Each row of Y is roughly a mix of the hidden directions of one of 3 groups.
Y:
[[-17  -4   7  24 -44 -14  11 -38 -28  10]
 [ -7  -7   3 -16 -33   3   3 -52 -26  26]
 [ 23  17  -6 -30 -15 -18  18 -10  -2  53]
 [-16  -3 -12  18 -10   7 -25   1  40 -49]
 [ 10  -8  14 -67 -16   4 -16   5  -9   6]
 [-12  18 -10  55 -31 -12   2 -18 -21   8]
 [-15 -12  18 -40 -38   1 -10   2 -25  32]
 [ 10   2   1 -34 -13  -6   8  62  -9   7]
 [ -7  29   7  36 -25  -9  27  34 -26   1]
 [-34  40 -21   4 -17 -37  11 -13   6 -15]
 [-18  10  21  -4 -64 -19  -4   2  -9   1]
 [ -9   5 -15  63  13  -5   6  12  11 -28]
 [ 22 -13   7  16  50   3  30 -13  18  26]
 [ 23  12 -12  62  11  16  22   1  -1  -3]
 [-12  22  41 -32 -31 -33   4  -9   2   7]
 [-11   3  49 -38 -11 -26   9 -20 -15   7]
 [-19  -4  11 -47 -33   8   0  -6 -41   4]
 [  7  -4 -35  59  11  10   3 -20  -9  -1]
 [ 10  29   2  18 -59  -7 -20  -2 -18   3]
 [ 13  10 -17  63   4   1  18  12  19  -9]
 [-22  -7 -35 -22 -26 -12  22 -27 -35   7]
 [-34 -24 -26 -36 -27   2  -6  18  -6 -26]
 [ 18  11  15   5 -46   7 -27  30 -16 -28]
 [ 63  31   0  11   3  10   4  -4   5  19]
 [ 25  -6 -19  -5  58  16  10 -11  16  19]
 [ 22  25   3  15  -1   6 -10  43  43 -17]
 [ -2   1  -9 -18 -24   1   8 -58 -22  26]
 [  0 -15  12 -60   7   0 -14 -33  -5  11]
 [  3 -13   9  12  45   0   9 -50  13  19]
 [ 40  14  34 -10   7  28 -14  -3  35  12]
 [ -1 -24  10 -56  32   8  11  -4   1  21]
 [ 36  -7 -15  39  42  18   2  -3  17   2]
 [-15 -11 -31  20  28 -22  20 -46   3  -3]
 [ 12  -5  -8 -32  43  20  -8  36  24  -8]
 [  2 -19   2 -61  27   7   7 -19  11  13]
 [-13  -5 -16 -19  24  15 -13  47  11 -38]
 [ -4 -11  16  50  -4 -13  -3 -27 -39 -14]
 [ -2   5  20 -49 -24  31 -15 -25  -1  18]
 [ -4   3  23  18  43   8 -19  17  32 -34]
 [ 17  23  21  -6 -33  25 -36 -30  17  -8]
 [  3  16   2  25  12  -3   4  56  20 -30]
 [-14   9 -12  -4 -24 -11  33 -51  -3  26]
 [-26 -31  27  -2  47 -12   5 -11  13  20]
 [-26 -14 -30  16  15  13 -12  29 -14 -44]
 [ -3 -15   3 -57  18  -3 -36  -8  16  -9]
 [-22  16  28 -55   1 -24  -4  15   1 -10]
 [ 12  -5 -15  -2  32  -9  25  54  22  -6]
 [-12 -19  10  -1  31   3  -5 -62   0   8]
 [ 41   4  17  39  12  -5   8 -34   9  24]
 [-14  12  38   9   5 -10  20 -12 -42  35]
 [ 13  13  24 -23   9  21 -24  29  20 -41]
 [-13  15 -26  30 -14 -10  11  48  -7 -28]
 [  5 -10  -6  26  55  -6  26 -12  24  13]
 [  1   8  -9  62  24  -7  23  14  12   7]
 [-41  10  39  16 -36  -5  -3  -5   8 -22]
 [  9  -6 -34  25  37  12  23 -37   0  11]
 [-24   6 -14 -21 -43 -34  -3 -15 -20  24]
 [  3  15  13 -20 -26 -42  10  22  17  37]
 [ -4  11  36 -52 -26 -14  -4  16  10  13]
 [ 13   3 -18   1  12  23 -36  -4  25 -49]
 [ 17 -23 -28  10  51  28  -8   0 -10  16]
 [ -7 -11 -25  54  12   1   4 -28 -27  -8]
 [ 13   3  -4   4  26  11 -18  48  27 -34]
 [-16  12 -15   5 -53   3  -7  20   7 -40]
 [-26  -3   5 -46 -27  -6  16 -23 -18  28]
 [-15  18  16 -32 -39   0 -33  -2   7 -32]
 [ -3   8   0 -41  28   4 -14  44  22 -19]
 [ 15  12 -20  55   9   3  31  24 -13   3]
 [ 24  27  -1  58  -2  16  18  -6 -16  -1]
 [ 10  17  52 -17 -20  31 -14 -14   1 -20]
 [ -9   6 -41  30 -33 -20  18 -13 -22  20]
 [-19   6   0  28 -23   0 -21 -56 -15  -6]
 [  5  -8  47  -1  -1  38   0 -42   2  -4]
 [-10  -1 -21  58   8 -16  29  18   3   7]
 [  3 -15 -23 -20  17 -25  25  52  -7  -9]
 [  2   7  41 -44 -27 -15  -8   5   0  27]
 [ -9  10  18 -33  13  -6   0  36  25 -42]
 [-27 -18 -11 -55 -28 -15 -11  -1 -14   5]
 [ -5 -32 -33 -22  48   0   2  22 -11   1]
 [ -8   4   1  23 -47   7  -8  28 -35 -24]
 [ 12  28  11  59 -25  -9 -15  -5   2   6]
 [-33 -18   0 -47 -22 -13 -23 -26  -3   1]
 [ -8 -27 -35  35  15  29  -2  11 -15 -29]
 [-20  24  -6  -7 -58 -13  -6  23  16  -9]
 [ -6  20 -15  62   0 -15  18 -11   5  19]
 [-12 -15  -9  14  38   7  26 -48   4  19]
 [-33  20  17   0 -49 -22   0  25   3 -15]
 [-12  -7   9 -31 -33  21 -18 -42 -25  -5]
 [-22  -6 -12  29 -35  -3 -10   3 -38 -35]
 [  7  -7 -35  25  31  23 -17  34   9 -23]
 [-20   2 -14   4 -61  -3   7 -19 -15  23]
 [  1  16 -19  17 -50   4  -1  22  21 -34]
 [ 13  16  31  34  21   2  25 -16 -23  34]
 [  0  15  -4   4 -61  -2 -19  -7 -30 -14]
 [-44  -8  -8  14 -14   6 -10 -47 -26  -8]]
Here is one row from each group, named. Which group is each of the other rows in?
[ 22   9  32  -9  25 -20  16 -41   3  29] | (7)
[  6  -4  20 -29  28  -2   4 -31   9  48] | (83)
[  2   6  47 -38  -2  -7 -25 -16  30   4] | (127)

[-10 -19 -12 -44  25 -31   1  30   4  23] | (127)
[-13   2  10 -46 -20 -39  -7   2   2  33] | (127)
[  8   8  -5  45   8  13   1 -52 -19   8] | (127)
[-27 -15 -10   2  47  -7  16 -39  10  18] | (83)
[-19   8   9 -51  -5  -4 -13  42  11 -17] | (7)
[ -1  14   5  15 -41 -19  18 -43  -2  29] | (7)
[  6 -10  31 -27  39  -7  23 -37 -10  12] | (7)
[-11   0 -32  51 -37   3  -9  -5 -15   0] | (7)
[ -5  10 -44  25  33   7  -2  19  16 -32] | (7)
